Each row is where one point has got to under a steady rotation. How many ticks took it there?
The counts run from 0 to 349.
[117 118 120  72 119  93 137 139  95 147 114 102 116 109 105 150 134 122
  99 127 143 210 117 139 107 116 193 178 129 147 128 125 108 128 127 121
 154  99 131 104 122 142  93 124 113 101 127 129 107 111 167  87 125 154
 135 110 109 148  92 100 135 126 164 145 144 151  83  87 128 116 183 141
 127 182 166  78  85 105 122 115] -> 269
[137 112 132  77 137 120 137 139  71 155 135 112 108 109 122 164 136 106
 134 134 105 188 131 184 109 155 154 157 125 145 135 122 133 104 180 153
 133 103 109  86 100 102  84 105 108 111 132 129 137 135 176  87 116 137
 114  91 116 172 124  83 140 107 183 120 136 159 116 124 143 132 167 134
 117 169 161  89 104 139  86 122] -> 261
[135 146 131  85 144 122 182 119 103 122 107 122 180 138 111 163 147 128
 145  71 129 149 137 131 109 136  80 166 137 127 181  95  98 144 124 124
 181 108 157  94 118 173  83 136 130 100 146 135 107  58 144 140  82 158
 127 143 138 171 138 129 143 105 146 156 160 126 104 114 135 109 144  98
 154 158 152  97 101 121 153 135] -> 49
[131 115 124  75 132 102 148 141  72 158 124 116 100 116 114 166 129  92
 121 146 124 203 121 162 109 137 185 164 131 150 126 126 134 105 138 138
 147  98 126 114 114 122  80 117 100  99 126 143 124 134 185  79 142 128
 128 102 112 159  89  71 146 114 176 123 147 147 102 107 137 125 185 144
 125 184 158  92 101 124  98 121] -> 262
[117 139 109 139 120 126 110 123 130 131  88 129 137 134 131 125 199 163
 131  81 137 104 145 124  82 115 126  96 132  99 120 186 144 146  92 129
 124 161  94 133 108 207 146 109 103 144 181  91 135 105 147 138  80 126
 119 187 130  95 108 144  86 138 131 135 164 116 141  93  90  91 161 155
  89 153 148 141 102 143 156 127] -> 72
[146 122 121 160 123 118  57 115 130 163 123 110 102 127 143  96 146 131
  99 196 125 102 117 103 137  78 164  93 136 114  95 140 147 160 110 105
  98 179  87 170 142  99 160 106 126 154 117 102 109 133 128 129 175 125
 154 111 122  72  90 156 140 166 142  97 129 148 123  97 121 120 107 142
 118 101 107 136 136 132 176 134] -> 197
[144 124  92  79 150 109 173 125 109 132  92 135 150 148 122 165 159 124
 132 119 108 128 112  98  76  95  99 140 126 106 160 121 117 173  90 119
 155 145 129 135 130 192 133 121 112 128 123 149 112  46 154 158  95 136
 157 172 134 112 103 108 120 115 133 150 172  94 107 110 115  93 154 127
 146 150 161 135 117 140 191 126] -> 303
[109 159 177 169 113 172  92  94 151 128 124 117 138 117 130  79  99 171
 146 119 162 127 154 141 165 138 106 129 144 153 121 103 133  84 151 125
 133 120 147  90 152 105 119 159 164 100 152 101 131 160 104 123 149 131
 110 133 137 140 174 184 133 176 125 120 112 178 166 129 134 158 124 114
 134 111  93  98 118  91 105 114] -> 155
[145 140 142 150 134 138 112 102 147 130 101  77 148  89 131  91 115 153
 128 183 125 105 108 121 155  95 101 119 153 129 158  91 119 155 135  89
 138 136 131 114 166  80 150 129 151 140 112 109 109 102  98 152 148 163
 155  90 149 122 151 177 157 156 132 110 161 151 135 107 158 143  73 107
 165  98 114 122 145 117 180 136] -> 187
[117 108  90 107 132 128 181 170 134 106 132 160 123 164 128 155 120  99
 147 103 120 110 124  79  93 144 124 112  97 105  96 150 128 135  80 164
 120 125 149 168 133 165 149 137 121 142 111 168 155 117 109 130 122  76
 127 185 115 101 107  80  94  86  86 154 103  64 134 175 102 132 150 134
 121 122 143 186 146 144 110 117] -> 342
[117 137 115 149 108 113 140 153 195  68 160 164 145 133 122 117 116 130
 127  97 158  85 132  93 143 149 125 117 117 102 133 137 111 136 101 131
 105 127 151 137 129 154 159 124 159 164 115 123 143 135  84 149 118 126
 113 169 163 135 174 148 105 104  63 153 112  90 131 181 115 145  86 130
 123  83  94 178 156 132  99 129] -> 108
[136 101 113 102 123 129 160 160 122  93 136 129 102 139 112 137 137 134
 194 117 135  95 148 129  95 173 121  98 116 127 134 147 148 105 110 186
 109 116 135 126 119 132 155 129 119 147 146 126 182 147 111 109 114  81
  88 154 112 154 141  98  80  82  85 142 140  98 170 169 123 151 117 150
  93 138 151 177 145 140  63  75] -> 346
[129 140 118 116 102 111 118 134 136 105 102 114 158 115 113 124 185 185
 166  89 166 131 145 138  93 120  94 123 151 102 186 140 110 135 133 115
 140 126 102  92  96 194 114 108 108 140 182  63 128  92 135 134  88 158
 123 143 149 158 154 161 103 122 154 145 171 144 127  98 113 108 135 140
 104 159 127 117  99 125 143 122] -> 64
[128 135 122 122 133 103 113 146 162 122 169 165 134 128 148 139 115  87
  56 122 116 150 112 126 175 152 178 150 139 131 130 106  99 136 172  96
  98 123 128 117  88 102  89  84 137 132 107 151 109 162 116 128 148 154
 155  73 147 162 152 123 174 120 135 141  71 116  75 153 146 136 133 131
 140 110 109 136 154 151  87 184] -> 239
[145 112 114 124 120 139 162 151 116 101 111 129 146 131 120 111 178 128
 195 111 123  75 136 138  82 150  59  93 136 103 152 151 138 139 119 151
 121 137 113 126 131 154 149 118 115 168 154  90 165 102 128 156 101 109
 100 157 138 146 153 115  94  79  98 126 175 102 168 141 106 125  80 126
 100 129 151 196 150 145 122 106] -> 90
[120 121  98 133 121  99 113 157 158 115 138 152 131 143 133 126 180 147
 153  96 142  86 147 118  87 142 135  78 129  98 117 182 144 127 118 151
  89 164  89 140  88 175 154  94 100 180 164  92 164 132 132 126  97 110
 130 163 131 109 120 123  78  96 105 148 141  97 134 133 103 116 141 170
  83 138 139 183 119 151 121 128] -> 327
[114 158 125 107 141 115 140 129 145 117 146 168 168 157 134 153 120 100
  76  59 142 171 130 145 150 156 148 170 133 139 141 117 102 114 166  99
 158 109 147  99  95 172  60 117 141  92 129 158  94 121 126 121  94 155
 135 130 135 160 136 123 143 125 157 146  86 131  77 141 134 117 185 125
 140 144 125  81 100 134 105 178] -> 29
[131 125 107  90 123  84 155 164 143 108 150 147 135 119 111 162 114  88
  92 105 139 177 127 122 147 157 171 174 114 142 168 103  98 138 149 109
 129  94 155 101  95 129  76 110 148 131 104 164 109 123 120 110 124 157
 131  84 143 176 141 103 143 101 139 149 106 113  70 145 156 145 151 130
 129 144 146 111 120 130  90 153] -> 16
[132 122 125  79 122 124 158 125  81 123  97 103 155 111  93 135 165 150
 170  93 139 159 143 170  85 146  98 146 146 133 175 120 119 122 153 147
 163 107 115  86 108 176  87 130 122 116 174  96 134  81 159 112  75 145
 103 144 123 171 129 123 118  98 159 134 180 147 129 107 127 111 145 127
 114 191 159  97  92 131 131 112] -> 51
[132 126 137 140 121 133  94 109 112 158 102  64  96  78 118 112 113 154
 142 212 136 124  94 104 118  64 147 119 130 123 109 131 147 162  90 107
 143 141 125 165 168  99 166 154 123 136  98 110 116 112 147 122 167 135
 148 116 117  72  85 155 142 164 139 110 171 158 136  73 124 119 113 110
 141 126 127 119 123  93 197 112] -> 184
[124 120 162 156 124 182 106  86  83 179 103  76  96 103 129 103 120 152
 165 173 119 123 135 158 127 105 109 129 130 146  87 123 169  98 125 146
 153 139 126 140 174  96 144 166 113  97 139 111 109 139 148 126 160 104
 118 131  84  87 113 136 125 170 141  74 140 164 182 103 130 120 134 128
 139 132 125  92 109 103 166  87] -> 170
[140 103 107 114 131  91 132 159 145 124 160 129 114 109 132 157 108  67
  82 184 102 149 100  96 146 104 178 136 118 135 122  95 106 169 130 102
 105 104 136 163 122  76 126 112 142 149  66 169 110 127 122 140 159 133
 152  67 148 133 113 114 163  98 130 129 103 103  83 141 152 139  97 122
 156 102 133 149 173 134 117 170] -> 225
[114 143 164 144  98 157  75 118 134 129 125  95  88 103 115  94 102 186
 158 131 175 154 142 139 149 142 153 129 123 154 104 130 150  78 115 145
 127 106 142 105 145  91 137 161 144 117 146  96 155 169 115  92 156 118
  96 140 117 128 130 163 110 169 116 117 124 175 161 118 122 160 140 133
 103 128  90  85  93  84  99  74] -> 150
[148  88 137 127 147 136 113 141  96 158 137 119 101 101 136 119 132  90
 139 194  77  99 120 160 130 130 123  97 130 125 114 132 146 136 170 124
 101 161  75 143 120  49 143  95 107 163 118 130 142 148 160 128 142 109
 130  61 100 137 114 100 153 111 134  95 130 123 150 124 147 137  75 128
 129 106 139 162 167 163 114 136] -> 215
[141 132  94  97 143  99 167 139 129  99 113 118 174 130 116 144 154 140
 143  95 124 111 116 101  90 113  88 118 132  86 186 111  99 175 114 102
 137 136 132 121 116 194 135  98 133 149 126 116 128  67 122 181  89 154
 146 134 160 149 157 134 126  88 125 166 182  91 114 120 124 122 114 122
 148 136 157 146 125 136 157 145] -> 311
[100 114 140 129 114 157 157 138 116 115 139 136  96 146 122 136  73 114
 149 132 137 132 139 113 130 147 141 134  87 143  75 129 148 102  58 176
 143 101 181 172 159 120 146 185 148 106 110 170 144 155 122  92 156  86
  96 184  91 126 106 102 104 133  82 122 104 112 156 169 131 149 142 119
 116 120 119 136 116  97  95  80] -> 132
[136 139 131 104 143 147 137 102  99 144  92 130 162 144 142 123 184 130
 150  89 106 124 143 168  97 139  75 129 153 119 177 122 111 115 171 122
 149 152  78  83  93 177 117  93  99 122 188  90 121  97 160 149  78 142
 134 142 134 150 147 130 127 115 170 139 170 145 135 102 114  93 147 145
 143 163 152 118 103 160 151 154] -> 293
[158  96 136 108 142 104 114 151 106 144 145 103 117  92 127 119 130  87
 133 198  85 124 117 151 124 133 147 112 135 126 135 125 127 150 163 129
  81 130  96 120 116  57 134  93 123 177 111 118 149 153 147 124 150 130
 129  44 130 151 146 105 165  98 144 111 138 138 134 131 155 146  77 130
 139 114 153 158 168 156  90 143] -> 221
[127 137 105 116 122  93 146 135 169  83 116 138 174 129 127 134 159 141
 145  95 143  93 115  93 110 134  91 107 145  87 183 133  87 156 136 120
 120 147 119 117  97 182 155  85 129 163 148 100 125 102 118 167  86 142
 136 138 177 154 168 157 113 102 115 172 165  90 117 129 110 117 104 132
 122 128 132 174 136 137 133 151] -> 318
[124 125 116 136 112 105 129 170 157  72 142 123 130 126 100 104 140 145
 165 109 163  79 139 106 120 156 114  91 124 107 152 133 120 134 103 130
  97 120 133 119 112 138 166 126 138 171 138  93 177 138  98 135 114 131
  99 141 165 160 170 153  94  94  65 144 158 112 158 160 119 147  74 135
  97 116 133 190 142 135  85 107] -> 103
[109 134 135 108 122 105  94 118 121 147 106 130 122 116 117 130 169 156
 116 105 151 169 135 163 103 117 154 142 139 127 148 140 124 126 166 123
 142 132  86  82  94 181 100  93 106 109 170  84 131 117 171  98 104 160
 133 124 122 138 116 133 123 145 188 136 142 163  97  93 110 112 187 158
 112 175 140  82  77 122 138 140] -> 281
